In the data rows, 128 means zero.
A hidden rule labels the rows of this table. It goes by one to three of the table's principal directions, not those with the most spread.
tensor([111., 121., 123., 135., 107., 127., 124.,  97., 131., 101., 134., 135., 125., 149., 112.,
        104., 101., 104., 109., 119.,  93.,  81., 162., 146., 129., 153., 105., 114., 128., 143.,
        140., 167., 122., 133., 106., 119.,  84., 148.,  86.]) 3
tensor([120., 130., 116., 148., 104., 131., 116., 124., 125., 115., 138., 100., 100.,  97., 133.,
        133., 170., 166., 119., 126., 121., 126., 115., 139., 126., 141., 125., 127., 123., 138.,
         80., 105., 167., 146., 154., 129., 117., 112., 129.]) 2
tensor([114., 123., 127., 122., 114., 144., 142., 120., 119., 142.,  98.,  94.,  89., 104., 146.,
        130., 111., 145., 147.,  89., 116., 138., 104., 102., 123., 147., 115., 139.,  99., 132.,
        111., 121., 144., 170., 148., 122., 145., 108., 131.]) 2
tensor([100., 130., 100., 167., 117., 109., 145.,  97., 139., 101., 129., 115., 137., 115., 105.,
        110., 137., 152., 114., 124., 111., 100., 178., 137., 168., 144.,  86., 141., 148., 152.,
        123., 122., 162., 158.,  97., 125., 131., 121.,  66.]) 1
tensor([192., 111., 162., 147., 122., 127.,  99., 137., 105., 114., 125., 102., 170., 108., 106.,
        113., 185.,  74., 108.,  89., 135., 132., 107., 157., 111., 106., 126., 120., 166., 131.,
        129., 104., 149., 167.,  89., 107., 138., 165.,  67.]) 3
tensor([117., 140., 120., 127., 135., 142., 114., 124., 119., 135., 124., 130., 134., 133., 143.,
        110.,  80.,  92., 155., 154.,  79., 120., 146., 127., 129., 134., 130., 111., 104., 151.,
        108., 132., 104., 120., 120., 115.,  86., 136., 149.]) 4
tensor([190., 125., 155., 140., 144., 112.,  74., 133., 112., 112., 152., 121., 163., 128., 104.,
        114., 166.,  73.,  99., 130., 132., 118., 128., 170., 108.,  97., 127.,  94., 155., 120.,
        108., 118., 120., 126.,  93., 123.,  91., 171., 108.]) 2
tensor([ 88., 124., 130., 133., 100., 117., 147., 103., 180., 109., 148., 148., 139., 114., 103.,
        148., 215., 170., 112., 113., 127., 101., 159., 147., 160., 102., 124., 138., 186., 121.,
        148., 144., 145., 124., 137., 137., 167., 136., 122.]) 3
tensor([195., 110., 172., 143., 131., 126.,  84., 114.,  80.,  91., 115.,  97., 152., 153.,  95.,
         76.,  74.,  36., 115.,  82., 123.,  93., 140., 152., 101., 144.,  99., 108., 116., 176.,
        137., 147., 109., 167.,  72.,  68.,  34., 145.,  27.]) 2
tensor([ 80., 160.,  55., 136., 125., 135., 136., 143., 134., 157., 133., 142., 106., 108., 177.,
        138., 134., 172., 135., 182.,  98., 150., 119., 113., 148., 141., 130., 122.,  98., 100.,
         85., 108., 156., 103., 142., 185., 154., 131., 203.]) 1
tensor([161., 111., 146., 171., 117., 133., 115., 143.,  97.,  94., 120., 128., 144., 114.,  99.,
        111., 126., 112., 119.,  82., 167., 125., 129., 124., 107., 148., 122., 139., 139., 156.,
        138., 109., 139., 148., 110.,  83., 116., 129.,  61.]) 1
tensor([139., 157., 132., 147., 123., 143.,  98., 138.,  79., 116., 106., 107., 125.,  90., 155.,
         93.,  70.,  92., 139., 141.,  50., 136., 151., 145., 136., 167., 119.,  92.,  82., 174.,
        100., 118., 134., 183., 102., 115.,  96., 168., 100.]) 3
tensor([124., 111., 161., 134., 112., 159., 126., 116., 148., 108., 126., 145., 113., 130.,  96.,
        117.,  92., 104., 138.,  85., 150., 105., 149., 130., 101., 134., 138., 125., 131., 165.,
        145., 135.,  90., 131., 151.,  68.,  80., 140., 122.]) 1
tensor([ 97., 127., 109., 116., 122., 128., 180.,  96., 151., 171., 117., 102., 112., 113., 151.,
        144., 131., 160., 137., 154.,  80., 143., 123., 114., 172., 140., 108., 136., 109., 114.,
        117., 131., 151., 163., 121., 180., 206., 106., 140.]) 1
tensor([140., 137., 124., 131., 132., 120., 104., 138., 127., 128., 137., 114., 156., 108., 135.,
        130., 188., 121., 125., 144., 109., 135., 123., 154., 146.,  94., 136., 123., 161., 116.,
        113., 110., 154., 133., 119., 136., 134., 151., 128.]) 2
tensor([132., 107., 156., 140., 107., 129., 120., 121., 123.,  98., 128., 155., 126., 128.,  91.,
        119., 117., 124.,  97.,  84., 157., 114., 147., 129., 109., 160., 113., 135., 130., 133.,
        163., 156., 117., 146., 111., 111., 123., 141.,  84.]) 4
tensor([113., 159.,  64., 156., 151., 113., 138., 141., 134., 173., 127., 118., 160.,  79., 158.,
        146., 201., 179., 140., 188.,  89., 174., 131., 115., 196., 104., 100., 144., 146.,  93.,
         99.,  91., 192., 143., 101., 196., 232., 118., 152.]) 3
tensor([ 58., 110., 124.,  68., 116., 107., 175.,  26., 226., 187., 143., 106.,  97., 124., 119.,
        176., 184., 221., 126., 148.,  97., 115., 155., 139., 193., 113.,  85., 153., 110.,  94.,
         98., 150., 144., 164., 143., 200., 166.,  73., 202.]) 3
tensor([165., 171., 139., 164., 142., 144., 110., 209.,  74., 107., 109., 133., 140.,  93., 152.,
        109., 117., 104., 155., 126., 128., 163., 121., 109., 119., 124., 149., 112., 128., 179.,
        143.,  99., 126., 130., 137.,  89., 153., 140., 109.]) 3
tensor([115., 109., 131., 100., 132., 111., 164.,  63., 196., 155., 145., 133., 117., 164.,  93.,
        146., 146., 164., 115., 113., 146.,  89., 160., 128., 159., 109.,  74., 142., 133., 119.,
        161., 165., 126., 137., 127., 153., 135.,  84., 137.]) 3
tensor([214., 126., 200., 162., 135., 130.,  89., 190.,  84.,  67., 131., 156.,  88., 118.,  72.,
        130., 126., 136.,  82.,  40., 247., 143., 109., 114.,  39., 146., 132., 111., 143., 141.,
        174., 135., 100., 129., 166.,  71., 131., 134.,  75.]) 1
tensor([113., 146., 140.,  87., 136., 140., 122.,  92., 154., 152., 116., 126., 136., 136., 138.,
        127., 108., 111., 153., 152.,  58., 121., 159., 155., 155., 111., 128., 107., 120., 138.,
        131., 156., 102., 145., 126., 130., 100., 152., 152.]) 1
tensor([124.,  81., 163.,  71., 123., 106., 168.,  88., 145., 152., 128., 109., 115., 166., 124.,
        165., 133., 154., 119., 112., 152., 124.,  91., 116., 124., 129., 136., 158., 120.,  87.,
        150., 156., 122., 130., 140., 156., 158.,  81., 130.]) 2
tensor([146., 189., 115., 192., 133., 175., 100., 199.,  83., 113., 105., 143., 129.,  66., 153.,
         99.,  98., 113., 175., 136.,  94., 161., 151., 109., 132., 144., 132., 100., 107., 207.,
        117.,  91., 132., 147., 143.,  77., 131., 147., 125.]) 1
tensor([139., 104., 129., 131., 140.,  97., 142., 107., 151., 133., 141., 150., 191., 146.,  91.,
        126., 173.,  94.,  93., 131., 122., 115., 153., 140., 145., 102., 103., 137., 192.,  83.,
        174., 149., 129., 126.,  59., 162., 197., 161.,  84.]) 2
tensor([171., 102., 175.,  89., 153.,  81., 112., 110., 124., 132., 136., 115., 187., 164., 104.,
        131., 168.,  79., 103., 131., 138., 128., 117., 152., 126.,  89., 129., 134., 160.,  93.,
        144., 150., 105., 122.,  69., 149., 140., 134.,  99.]) 4
tensor([160., 146., 132., 137., 132., 172., 110., 156.,  68., 145.,  81.,  85., 132., 102., 175.,
        104.,  64.,  81., 191., 124.,  81., 160.,  97., 117., 124., 145., 149., 119.,  77., 183.,
         98.,  90., 135., 169., 133.,  78.,  87., 128., 114.]) 4
tensor([159., 126., 151., 113., 156., 120., 119., 152., 138., 131., 140., 174., 187., 167., 108.,
        133., 147.,  82., 130., 141., 168., 135., 128., 133., 120.,  81., 158., 130., 172., 110.,
        177., 145.,  82.,  70., 105., 119., 136., 149., 134.]) 3
tensor([ 62., 138.,  72., 133., 125., 100., 169.,  92., 178., 134., 138., 118., 135., 123., 131.,
        137., 177., 182., 128., 158.,  93., 104., 168., 130., 189., 107.,  97., 150., 165., 115.,
        120., 124., 168., 127., 122., 166., 170., 109., 133.]) 2
tensor([133., 132., 155., 107., 112., 156., 119., 139., 117., 138., 119.,  91., 116., 108., 160.,
        135., 141., 117., 165., 130.,  95., 143.,  93., 136., 127., 116., 163., 124., 112., 158.,
        104., 113., 133., 146., 167., 102., 108., 116., 151.]) 2
tensor([103.,  99., 149., 102., 111., 113., 126.,  50., 224., 121., 170., 135., 139., 144.,  66.,
        145., 219., 142.,  94., 111., 131.,  69., 175., 183., 150.,  74., 106., 130., 200., 105.,
        138., 159., 123., 128., 132., 133., 102., 144., 135.]) 2
tensor([104., 108., 128., 133., 117., 112., 148., 125., 130., 112., 146., 133., 100., 134., 118.,
        141., 127., 163., 108., 125., 149., 116., 126., 109., 115., 151., 125., 143., 128., 114.,
        131., 139., 133., 114., 148., 140., 148.,  98., 126.]) 2
tensor([113.,  89., 142., 110., 138., 112., 176., 100., 180., 132., 128., 168., 160., 172.,  79.,
        142., 135., 125., 122.,  87., 184., 104., 153., 108., 126.,  99., 120., 166., 187., 100.,
        204., 152.,  98., 102., 114., 118., 172., 121., 109.]) 2
tensor([139., 138., 135., 127., 128., 153., 122., 166., 100., 127., 107., 127., 132., 126., 155.,
        119.,  99.,  98., 166., 115., 134., 142., 103., 114., 108., 124., 163., 126., 112., 157.,
        130., 106., 114., 116., 148.,  87., 102., 131., 141.]) 2
tensor([104., 115., 123., 133., 116., 134., 141.,  84., 156., 119., 132., 123., 115., 145., 105.,
        105.,  88., 120., 129., 105., 118.,  77., 174., 131., 150., 140.,  85., 133., 115., 165.,
        144., 147., 128., 151., 120., 103.,  70., 112., 103.]) 3
tensor([180., 126., 152., 149., 126., 144.,  96., 166.,  66.,  95., 106., 119., 156., 128., 128.,
         93.,  91.,  53., 128., 105., 126., 137., 110., 140.,  93., 144., 153., 116., 137., 153.,
        147., 120., 122., 142., 102.,  77.,  95., 173.,  53.]) 2
tensor([107., 133., 100., 150., 119., 134., 163., 129., 167., 143., 116., 152., 138., 101., 113.,
        154., 200., 193., 136.,  96., 167., 146., 134., 103., 151., 111., 109., 164., 167., 114.,
        153., 110., 163., 136., 139., 137., 214., 109., 132.]) 3
tensor([ 90., 140., 126., 109., 114., 139., 121., 121., 125., 127., 115., 137., 101., 116., 152.,
        123.,  82., 137., 140., 122., 100., 122., 143., 128., 133., 152., 133., 117.,  84., 138.,
        117., 138., 115., 140., 141., 128.,  90., 145., 165.]) 1
tensor([148., 132., 145., 112., 133., 148., 114., 121., 143., 144., 128., 136., 129., 133., 125.,
        131., 125., 109., 137., 120., 125., 125., 129., 143., 131., 107., 132., 110., 129., 128.,
        145., 142., 111., 133., 137., 117., 105., 151., 143.]) 3
tensor([ 64., 139.,  75., 159., 123., 123., 165., 104., 177., 134., 144., 155., 136., 121., 120.,
        130., 141., 178., 140., 161., 122., 109., 182., 114., 185., 128.,  99., 150., 138., 144.,
        124., 122., 145., 110., 122., 145., 148.,  98., 148.]) 4
tensor([164.,  95., 180., 123., 121., 145., 131., 112., 136., 132., 139., 140., 111., 132.,  92.,
        141., 113., 117., 102., 109., 156., 134., 118., 134., 103., 147., 132., 119., 129., 114.,
        159., 158., 103., 146., 134., 125., 149., 137., 104.]) 1
tensor([205., 121., 159., 126., 125., 157.,  61., 169.,  68., 130., 127., 114., 130., 112., 145.,
        119., 126.,  59., 113., 123., 123., 162.,  61., 154.,  64., 136., 169.,  90., 111., 104.,
         99., 113., 124., 137., 127., 119.,  94., 188., 130.]) 1
tensor([107., 158., 120., 131., 143., 139., 124., 134., 129., 132., 115., 151., 133., 119., 136.,
        112.,  75., 118., 155., 149.,  92., 132., 174., 120., 143., 137., 121., 115., 105., 160.,
        131., 132.,  99., 129., 120., 116., 114., 140., 150.]) 3
tensor([127., 154., 120., 127., 130., 152., 115., 162., 106., 131., 101., 146., 139., 124., 154.,
        110.,  92.,  99., 157., 130., 123., 152., 121., 119., 115., 136., 152., 122., 102., 153.,
        127., 116., 107., 118., 124., 105., 106., 149., 151.]) 1
tensor([164., 136., 133., 115., 157., 140., 128., 164.,  95., 167., 115., 130., 135., 134., 161.,
        138.,  88., 112., 155., 160., 143., 178.,  85., 104., 120., 129., 156., 125.,  89., 117.,
        126., 113., 109., 111., 129., 142., 148., 116., 163.]) 1
tensor([120., 108., 135., 126., 122., 150., 174., 145., 134., 132., 115., 156., 118., 154., 121.,
        139.,  89., 137., 149., 101., 180., 135., 112.,  85., 105., 143., 149., 160., 128., 139.,
        183., 133., 109., 103., 160.,  98., 156.,  93., 123.]) 3
tensor([118., 106., 150., 130.,  99., 133., 131., 103., 139., 115., 125., 135., 129., 119., 107.,
        131., 146., 141., 124.,  81., 129., 104., 145., 130., 127., 143., 111., 140., 129., 145.,
        144., 138., 137., 157., 127., 109., 122., 121., 105.]) 2
tensor([192.,  85., 196., 126., 120., 117.,  90., 151.,  73.,  84., 147., 126., 129., 150., 103.,
        119., 104.,  72.,  78., 100., 181., 122.,  88., 150.,  72., 150., 163., 114., 132., 110.,
        152., 150., 105., 121., 115., 105.,  86., 158.,  65.]) 4
tensor([124., 138., 135., 147., 114., 161., 125., 154.,  95., 112., 114., 115.,  84., 112., 150.,
        104.,  51., 112., 157., 107., 126., 123., 123., 104., 108., 165., 134., 116.,  70., 190.,
        112., 113., 116., 142., 160.,  80.,  73., 111., 134.]) 2
tensor([142.,  92., 152., 128., 117., 120., 121., 117., 113., 105., 137., 123., 144., 153., 109.,
        122., 122.,  96., 118., 106., 143., 102., 117., 135., 103., 132., 141., 136., 143., 127.,
        134., 136., 119., 116., 117., 101.,  91., 127.,  90.]) 4
tensor([153., 114., 168., 120., 131., 150., 114., 113., 138., 121., 128., 169., 146., 169.,  86.,
        106.,  72.,  71., 129., 103., 145., 101., 161., 131., 111., 134., 116., 121., 123., 158.,
        186., 179.,  71., 120., 107.,  83.,  73., 138., 102.]) 3
tensor([154., 138., 110., 143., 151., 137., 123., 169., 100., 141., 120., 138., 161., 136., 146.,
        121., 115., 102., 153., 147., 138., 149., 111., 109., 131., 115., 140., 136., 132., 131.,
        146., 110., 134., 105., 118., 118., 136., 123., 124.]) 1
tensor([119., 112., 143., 107., 144., 104., 151., 103., 167., 140., 147., 158., 134., 158., 100.,
        161., 146., 163., 117., 138., 170., 126., 138., 122., 133., 110., 132., 141., 147.,  94.,
        147., 151.,  97.,  90., 133., 152., 157., 104., 153.]) 2
tensor([102., 112., 117., 104., 130., 111., 163.,  74., 197., 150., 143., 143., 128., 155.,  93.,
        145., 159., 163., 104., 126., 146., 105., 159., 133., 155., 111.,  88., 149., 151., 100.,
        160., 157., 130., 131., 118., 163., 157., 108., 138.]) 3
tensor([147., 132., 128., 144., 143., 134.,  85., 141., 126., 124., 140., 154., 171., 127., 108.,
        118., 143., 103., 138., 142., 140., 131., 149., 138., 122., 109., 130., 132., 143., 141.,
        122., 114., 117., 107., 111., 102.,  86., 136., 139.]) 3
tensor([154.,  93., 146., 105., 140., 112., 144., 107., 121., 141., 125., 118., 150., 165., 115.,
        138., 116., 115., 118., 129., 149., 132., 107., 129., 123., 130., 133., 149., 135., 100.,
        152., 140., 125., 128., 106., 138., 137., 111.,  92.]) 3
tensor([113., 120., 122., 114., 119., 132., 141., 112., 124., 148.,  96., 113., 138., 120., 143.,
        120., 118., 111., 145., 101., 102., 134., 120., 113., 127., 137., 115., 141., 107., 126.,
        117., 118., 132., 159., 102., 133., 145., 131., 134.]) 1
tensor([ 77., 113., 102., 109., 124.,  97., 150.,  91., 162., 138., 149., 114., 145., 135., 136.,
        147., 174., 163., 125., 169., 105., 112., 138., 143., 177., 106., 132., 153., 154.,  95.,
        108., 127., 153., 112., 121., 168., 141., 111., 145.]) 4
tensor([ 87., 125., 106., 119., 114., 117., 153., 137., 128., 126., 118., 130., 111., 125., 145.,
        141., 141., 172., 125., 118., 146., 138., 110., 103., 131., 142., 134., 158., 124., 107.,
        132., 127., 148., 120., 143., 148., 164., 106., 142.]) 4
tensor([ 94., 124., 122.,  92., 103., 128., 133., 130., 121., 128., 125., 127.,  86., 137., 159.,
        140., 121., 146., 115., 126., 109., 128.,  95., 121.,  93., 156., 148., 124.,  98., 101.,
        112., 146., 126., 115., 158., 156., 129., 129., 171.]) 3
tensor([ 78., 143., 103., 127., 123., 124., 146., 102., 158., 133., 131., 128., 118., 124., 138.,
        129., 125., 156., 150., 143.,  93., 104., 164., 124., 163., 123., 111., 129., 117., 150.,
        108., 128., 131., 125., 138., 132., 113., 108., 159.]) 4
tensor([ 67., 130.,  93., 120., 107., 131., 179.,  94., 164., 147., 137.,  76.,  73., 115., 165.,
        147., 141., 182., 154., 152.,  80., 106., 119., 118., 166., 124., 123., 131., 113., 140.,
         79., 113., 162., 135., 181., 150., 140.,  78., 168.]) 4
tensor([177.,  93., 152., 123., 119.,  99., 108., 129.,  70.,  94., 119., 105., 183., 168., 122.,
        109., 143.,  60., 107.,  99., 120., 106.,  95., 148.,  86., 133., 145., 132., 157., 117.,
        140., 133., 138., 124.,  76., 108., 101., 147.,  38.]) 2
tensor([120., 147., 125., 130., 143.,  90., 125., 114., 161., 128., 150., 126., 141., 109., 110.,
        132., 187., 145.,  88., 164., 122., 137., 157., 157., 168., 101., 106., 116., 158., 101.,
        115., 134., 131., 136.,  92., 182., 179., 151., 135.]) 4
Which label does each new row get?
tensor([131., 139., 105., 143., 129., 131., 134., 131., 122., 135., 105., 117., 151., 110., 138.,
        126., 151., 140., 149., 112., 117., 137., 131., 124., 146., 120., 117., 141., 139., 137.,
        126.,  98., 162., 151., 118., 120., 146., 127., 109.]): 3
tensor([148., 100.,  94., 130., 116., 102., 125., 114., 130., 153., 149.,  95., 161., 118., 138.,
        153., 242., 157.,  85., 153., 145., 149.,  70., 159., 157., 108., 127., 153., 164.,  50.,
        101., 102., 210., 138.,  96., 199., 179., 132., 109.]): 4
tensor([ 89., 110., 113., 133.,  99., 151., 152.,  77., 166., 137., 120., 121., 129., 107., 117.,
        123., 126., 131., 126., 121.,  83., 111., 159., 152., 165., 141., 114., 135., 146., 124.,
        136., 134., 152., 176., 115., 131., 138., 164., 100.]): 2
tensor([188., 131., 170., 130., 130., 143., 106., 161.,  70., 124., 111.,  98., 126., 115., 148.,
        126., 111.,  97., 144., 118., 123., 159.,  81., 130.,  99., 140., 159., 110., 101., 153.,
        115., 112., 124., 149., 137., 101., 120., 128., 102.]): 1
tensor([104., 100., 142.,  73., 131.,  82., 167., 106., 134., 131., 126., 116.,  95., 174., 132.,
        153., 110., 169., 103., 111., 177., 121.,  98., 106., 114., 141., 130., 156., 104.,  84.,
        142., 156., 114., 109., 138., 167., 144.,  81., 142.]): 1
tensor([105., 150.,  91., 131., 155., 155., 123., 125., 154., 167., 137., 160., 139., 129., 136.,
        117.,  77., 106., 154., 197.,  79., 138., 170., 123., 153., 124., 118., 116., 114., 129.,
        125., 132., 105., 111., 119., 143., 119., 145., 184.]): 3
tensor([133., 138., 146., 138., 149., 152., 116., 119., 153., 136., 131., 161., 157., 126., 101.,
        112.,  90.,  90., 157., 138., 106., 116., 190., 133., 148., 109., 115., 115., 138., 168.,
        157., 138.,  88., 133., 116.,  89., 100., 146., 133.]): 3
tensor([143., 148., 116., 161., 130., 147.,  93., 133., 100., 125., 116., 123., 146.,  96., 136.,
        102., 105.,  99., 146., 137.,  79., 131., 153., 140., 135., 143., 115., 105., 110., 161.,
         97., 105., 138., 158., 104., 107.,  93., 157., 113.]): 2
tensor([141., 116., 154., 122., 126., 113., 113., 138., 116., 107., 144., 138., 136., 145., 118.,
        123., 130.,  99., 106., 124., 146., 116., 120., 137., 109., 125., 143., 119., 136., 119.,
        137., 147., 106., 105., 116., 126., 112., 142., 119.]): 3
tensor([159., 135., 127., 134., 144., 152.,  99., 157.,  95., 159., 117., 137., 174., 108., 153.,
        124., 118.,  82., 155., 166.,  98., 172., 109., 131., 130., 123., 156., 120., 116., 121.,
        113., 104., 124., 128., 100., 131., 138., 159., 146.]): 1
tensor([104., 150., 125., 112., 138., 153., 107., 147.,  97., 117., 113., 160.,  87., 160., 154.,
         75.,   0.,  43., 141., 138.,  98., 108., 153., 108.,  78., 179., 136.,  81.,  38., 163.,
        120., 157.,  39.,  98., 120., 101.,  23., 170., 180.]): 1
tensor([140., 124., 127., 131., 125., 130., 122., 116., 110., 128., 115., 115., 133., 132., 128.,
        112., 105., 106., 130., 116., 100., 118., 134., 127., 120., 146., 106., 124., 111., 142.,
        125., 131., 134., 153., 107., 120., 112., 127., 101.]): 3
tensor([147., 102., 138., 108., 137., 118., 135., 105., 173., 157., 160., 148., 143., 147., 101.,
        176., 205., 167., 110., 141., 174., 135., 107., 142., 129.,  90., 140., 140., 169.,  70.,
        138., 134., 131.,  97., 145., 163., 166., 114., 158.]): 1
tensor([135., 116., 142., 119., 125., 124., 149., 131., 130., 129., 119., 120., 111., 135., 121.,
        138., 131., 147., 125.,  92., 169., 131., 108., 108., 118., 128., 122., 146., 126., 126.,
        150., 131., 131., 136., 143., 123., 150., 100., 117.]): 1
tensor([ 51., 125.,  72.,  86.,  98., 123., 153.,  89., 142., 152., 125.,  83.,  66., 127., 188.,
        137., 113., 175., 127., 149.,  69., 108., 103., 129., 153., 153., 121., 133.,  79.,  94.,
         78., 132., 173., 143., 158., 185., 105., 114., 183.]): 2
tensor([117., 124., 108., 149., 126., 129., 151.,  93., 130., 134., 124.,  96., 131., 123., 130.,
        118., 104., 133., 143., 148.,  81., 111., 153., 133., 170., 142., 103., 130., 124., 152.,
        115., 123., 154., 160., 113., 126., 123., 111.,  84.]): 4
tensor([144., 111., 151.,  98., 139., 117., 146., 139., 122., 124., 118., 134., 111., 166., 122.,
        136.,  95., 124., 115.,  97., 195., 135.,  95., 112.,  92., 129., 148., 139., 123., 105.,
        163., 141.,  99., 106., 141., 123., 129., 119., 126.]): 2
tensor([ 70., 139.,  49., 141., 130., 115., 177., 112., 164., 162., 132., 146., 134., 125., 145.,
        151., 162., 202., 130., 173., 116., 138., 143., 103., 183., 131., 100., 159., 140.,  89.,
        130., 124., 175., 112., 121., 193., 208.,  99., 153.]): 4
tensor([171., 138., 110., 169., 125., 122.,  91., 161.,  76.,  99., 141., 103., 140., 110., 139.,
        104., 148.,  95.,  98., 147., 104., 130., 110., 155., 109., 139., 130., 101., 144., 128.,
        100., 101., 170., 137., 108., 131., 116., 165.,  77.]): 3
tensor([167., 138., 177., 118., 136., 117., 110., 184.,  75.,  91., 116., 140., 113., 143., 129.,
        127., 102., 124., 121.,  97., 187., 149.,  98., 110.,  74., 144., 159., 126., 108., 149.,
        155., 138.,  95., 106., 149.,  97., 116., 111., 112.]): 2
tensor([143., 105., 142., 107., 138.,  92., 154., 122., 138., 134., 150., 127., 124., 155., 119.,
        164., 168., 167.,  97., 134., 171., 129., 101., 127., 131., 113., 134., 140., 155.,  78.,
        157., 144., 140., 107., 139., 169., 180., 103., 118.]): 2
tensor([110., 160., 157., 139., 125., 146.,  98.,  65., 158., 105., 120.,  99., 144., 105., 105.,
         72.,  78.,  61., 164., 129.,  15.,  66., 237., 184., 191., 111.,  84.,  80., 121., 232.,
        106., 150.,  93., 194.,  92.,  63.,  16., 169.,  90.]): 2
tensor([128., 116., 147., 149., 115., 123., 112., 114., 126.,  91., 132., 144., 143., 136.,  87.,
        101., 115., 112., 114.,  96., 143.,  95., 173., 132., 123., 149.,  96., 140., 127., 171.,
        148., 146., 120., 143.,  99.,  89.,  81., 116.,  79.]): 3
tensor([127., 158., 131., 152., 117., 144., 104., 147.,  74., 103.,  95., 105., 122.,  93., 156.,
         87.,  67.,  90., 153., 117.,  61., 129., 148., 127., 124., 167., 121., 101.,  81., 191.,
         97., 114., 126., 173., 109.,  92.,  90., 151.,  99.]): 1
tensor([151., 103., 150.,  91., 142., 118., 141., 110., 140., 167., 137., 132., 123., 149., 128.,
        168., 138., 145., 119., 141., 153., 151.,  88., 126., 111., 120., 149., 127., 119.,  71.,
        123., 135., 109., 111., 137., 170., 163., 119., 168.]): 1
tensor([ 78., 154.,  98., 117., 146., 136., 151., 124., 179., 159., 150., 164.,  99., 129., 141.,
        155., 116., 184., 154., 178., 117., 128., 162., 108., 152., 113., 127., 122., 113., 126.,
        121., 130., 109.,  88., 178., 154., 141., 100., 225.]): 3
tensor([161., 101., 145., 129., 144., 103., 124., 133., 135., 127., 148., 135., 165., 145.,  99.,
        144., 181., 122., 106., 125., 188., 135., 108., 134., 119.,  96., 139., 148., 171.,  93.,
        140., 117., 127., 101., 109., 136., 151., 121., 115.]): 1
tensor([100., 142.,  77., 123., 140., 131., 134., 119., 159., 167., 141., 143., 141., 130., 147.,
        141., 153., 146., 142., 176., 101., 133., 135., 125., 156., 105., 120., 129., 132.,  99.,
        109., 120., 141., 101., 127., 169., 146., 126., 189.]): 1
tensor([188., 124., 117., 149., 151., 124., 142., 176., 114., 164., 135., 136., 137., 113., 132.,
        171., 198., 172., 112., 138., 201., 193.,  61., 101., 111., 112., 140., 143., 150.,  70.,
        137.,  89., 166., 113., 141., 174., 243., 106., 139.]): 3
tensor([148., 122., 139., 123., 124., 129., 119., 147.,  74., 111., 114.,  97.,  97., 139., 155.,
        114.,  68., 100., 129., 114., 127., 128.,  87., 120.,  84., 160., 151., 112.,  88., 136.,
        102., 119., 120., 127., 141., 111.,  85., 128., 114.]): 1
tensor([ 82., 117., 117., 107., 110., 120., 133.,  72., 180., 138., 156., 136., 119., 130., 120.,
        141., 153., 146., 104., 157.,  82.,  97., 160., 164., 160., 122., 118., 115., 142.,  95.,
        116., 159., 130., 130., 125., 170., 121., 155., 155.]): 4
tensor([137., 113., 145., 156., 111., 131., 113., 127., 126.,  80., 124., 116., 155., 132.,  89.,
         84., 136.,  61., 114.,  80., 141.,  94., 147., 144., 114., 117., 118., 135., 174., 164.,
        144., 131., 120., 140.,  93.,  69.,  90., 155.,  53.]): 2
